A single turn carries every row of the set below to another of its rows. Some are shown first; where does it send the rows asked next?
Q320: [ -8.6  -3.6  22.3  12.2  17.6  -0.1  17.5   3.3   4.4 -29.2 -14.6   4.5
  -9.3  12.3   0.6  15.2 -12.3  28.3  -4.0  -8.4 -13.8   6.8  -0.1  23.1
  -4.9   2.4]
Q709: [-10.1  -7.5  -1.8   2.3  -2.7 -29.2  -8.0   6.1 -12.7 -20.9  14.9  -2.2
   5.1  33.6 -34.3  -2.1  16.7  29.5 -14.7  -0.4  -7.0  11.5  13.0  -6.8
   0.2 -11.7]
Q973: [ 20.0 -16.7   2.7 -16.6 -16.0  -6.0   3.9   9.0 -29.4  -9.6   3.9   0.5
  10.4  10.7  10.8  -9.1   8.9  28.4  -0.4  -5.4 -12.4 -10.7  11.1   3.7
  -1.7  15.1]
Q628: [ 13.2  -3.9   2.6 -12.6  -6.4   0.2  -9.9   7.2 -27.8   4.2   6.5  -5.7
   8.9  24.0   5.5 -12.8  10.3  22.7  -2.9   5.2 -14.8 -14.4  15.5   2.3
   0.7   8.1]
Q290: [-12.2 -16.6   7.8   3.6  -0.7 -27.6   1.8   9.1 -18.1 -25.8  12.2   3.9
  12.0  28.8 -23.6  -3.6  15.5  36.2 -10.1  -8.1 -12.7  13.4   4.3  -8.9
  -6.7 -11.3]
Q659: [ -9.6   6.1  13.3   9.7  -7.3 -22.0 -14.7 -10.3  -1.5 -27.5   1.8  20.1
 -17.5  11.5   4.2  -6.4 -15.2   9.3  -2.8  -7.4 -18.2  -5.6 -13.0  30.2
  -1.2  24.1]
Q819: [ -7.1 -13.8   1.4  30.0  -4.8 -28.5  -6.1 -16.1  -3.2 -11.6  13.6 -16.7
 -10.1   7.7  10.7  20.1   6.6  12.0 -13.7  -4.6  -3.6 -25.9   8.0  -8.7
  -6.4  -3.6]
Q270: [-16.0   5.3   5.2   9.1  -2.8 -15.8 -18.1  -4.1   0.0 -14.9   5.4  23.0
 -21.3  17.2   8.2  -6.9 -17.4   5.0 -11.6  -2.8 -19.8  -8.2  -9.3  28.9
   6.7  18.1]
Q346: [ 21.1  -9.5 -11.9 -17.5 -18.1  -7.1  -6.7   7.2 -23.6  -0.4   8.2  -4.5
   1.2  17.6   1.1  -6.9   9.3  19.7  -8.3   4.2  -6.1 -14.0  22.3   6.6
   8.3  13.0]
Q925: [ -7.8  12.9  11.9  13.3  20.1   0.2  -1.0  -2.2  12.0 -18.0 -10.6  -6.8
 -17.3  25.2 -15.6  15.6  -9.8  18.7  -9.2   6.0  -8.1   2.8  11.6  24.7
   3.5  -1.3]
Q665: [-16.6   2.2   7.7   0.9  -8.8 -11.9 -10.5  -1.7  -3.5 -21.4   4.2  25.7
 -21.8   2.5   7.4 -10.0 -19.7   5.8  -6.5 -13.4 -13.8  -2.1 -12.8  26.2
   3.3  18.7]
Q960: [ -8.6   5.1  -0.9   3.1 -13.9 -20.8 -15.5  -7.4   1.9 -23.9   5.2  21.1
 -26.5   7.1  -0.5  -4.8 -17.3   3.2  -9.8  -7.0  -9.6  -5.0  -5.5  31.2
   7.8  23.2]
Q352: [-20.5 -12.7   6.0  20.6  -1.2 -10.0  -2.2  -7.5 -10.1  -4.7  14.9 -11.7
 -10.5  -3.4  14.1  11.4   1.9  10.1 -11.7 -14.2  -0.7 -19.3   2.8 -17.6
  -8.0 -12.5]
Q131: [-13.1  -4.8  -4.4  18.6  -8.7 -16.9 -10.0 -14.3  -3.6  -6.6  17.0 -19.5
 -17.9  -2.0  -0.4  14.8   3.7   3.9 -13.1  -7.8   8.4 -20.3  11.7 -13.4
  -2.4  -9.0]
Q413: [-13.7   4.0   7.3  -1.5  11.4  12.1  11.9   8.0   7.1 -20.3  -9.2   2.0
 -22.2   2.8 -12.5  12.2 -16.3  17.3  -9.8  -9.0   1.8  11.7   9.1  19.4
   5.6  -3.9]
Q993: [ -3.3  -9.1  -2.1  11.4  11.5  -6.0  13.8   7.6  12.7 -20.0  -9.9   6.7
 -21.0  18.7  -0.8  23.3 -14.5  21.4 -20.7   0.2  -9.4   1.4  13.2  29.3
  12.4   2.9]
Q114: [ -8.4 -24.3  -6.9   4.2  -4.3 -32.5   2.8  13.5 -13.8 -20.9  15.1   8.3
   6.2  32.8 -19.4   2.8  13.9  33.5 -21.6  -3.9 -12.8   9.5  11.1  -4.5
   3.9  -9.9]
Q241: [  4.2   1.6   8.0   7.5   3.1 -10.7  13.2  -4.3  12.2 -37.9 -13.3  -3.3
 -18.6   8.2 -17.0  21.3 -10.8  22.9  -5.2  -5.0   0.5   7.7  10.3  28.9
   1.0   9.6]
Q762: [ -6.6 -21.6  -2.8  20.2 -15.2 -24.9   4.4 -11.4  -5.8 -18.8  13.5 -11.4
 -13.7  -9.6  11.5  19.6   2.7  12.2 -12.5 -16.3   5.1 -18.8   6.1 -10.4
  -6.2  -1.7]
Q883: [ -4.8 -17.4  -4.5  -3.1 -12.8 -32.8   2.8   7.8 -13.7 -31.3  13.8   2.5
   3.9  21.0 -32.6   0.6  14.4  32.2 -12.8  -9.5  -2.1  16.0  10.8  -5.8
  -0.8  -6.8]
Q932: [-16.0  15.5  10.1   2.9  -6.4 -12.5 -21.7  -8.8  -1.2 -20.0   4.8  16.6
 -22.5   8.9  -4.5 -11.3 -16.4   2.5  -3.1  -6.1 -10.6  -3.1  -9.1  26.4
   1.9  18.0]
Q48: [ 16.4  -1.2   4.7 -21.6 -15.6   0.8  -6.3   4.3 -29.0  -7.0   5.3  -8.0
   7.1   9.2  -3.8 -14.5   9.8  22.4   4.9  -3.3  -4.5  -7.2  14.2   0.0
  -3.0  11.2]
Q692: [ 27.7  -8.0   1.0 -10.9 -16.9 -16.2  -5.9  -0.6 -24.6 -11.7   3.6  -8.4
   9.3  20.6   0.5  -5.6  13.2  26.6   1.0   4.3 -11.6 -15.1  17.0   8.3
  -1.6  19.4]
Q843: [-10.8  -7.3  13.0  21.4  -7.7 -19.8  -2.5 -18.3  -8.7 -20.2  11.4 -19.4
  -8.0  -7.5   3.8  12.8   5.6  12.7  -1.2 -15.2   3.6 -16.9   1.2 -14.9
 -16.0  -4.4]
Q593: [-16.2 -17.1  -5.4  -5.5  -5.7 -20.1   1.1  15.9 -17.0 -18.0  16.4   7.2
   2.7  21.7 -26.3  -4.5  11.4  29.5 -17.4  -9.8  -4.5  15.8  10.5 -10.4
   3.1 -15.5]

Q932 -> Q960
Q843 -> Q131
Now these:
Q413 -> Q993
Q114 -> Q290
Q48 -> Q346

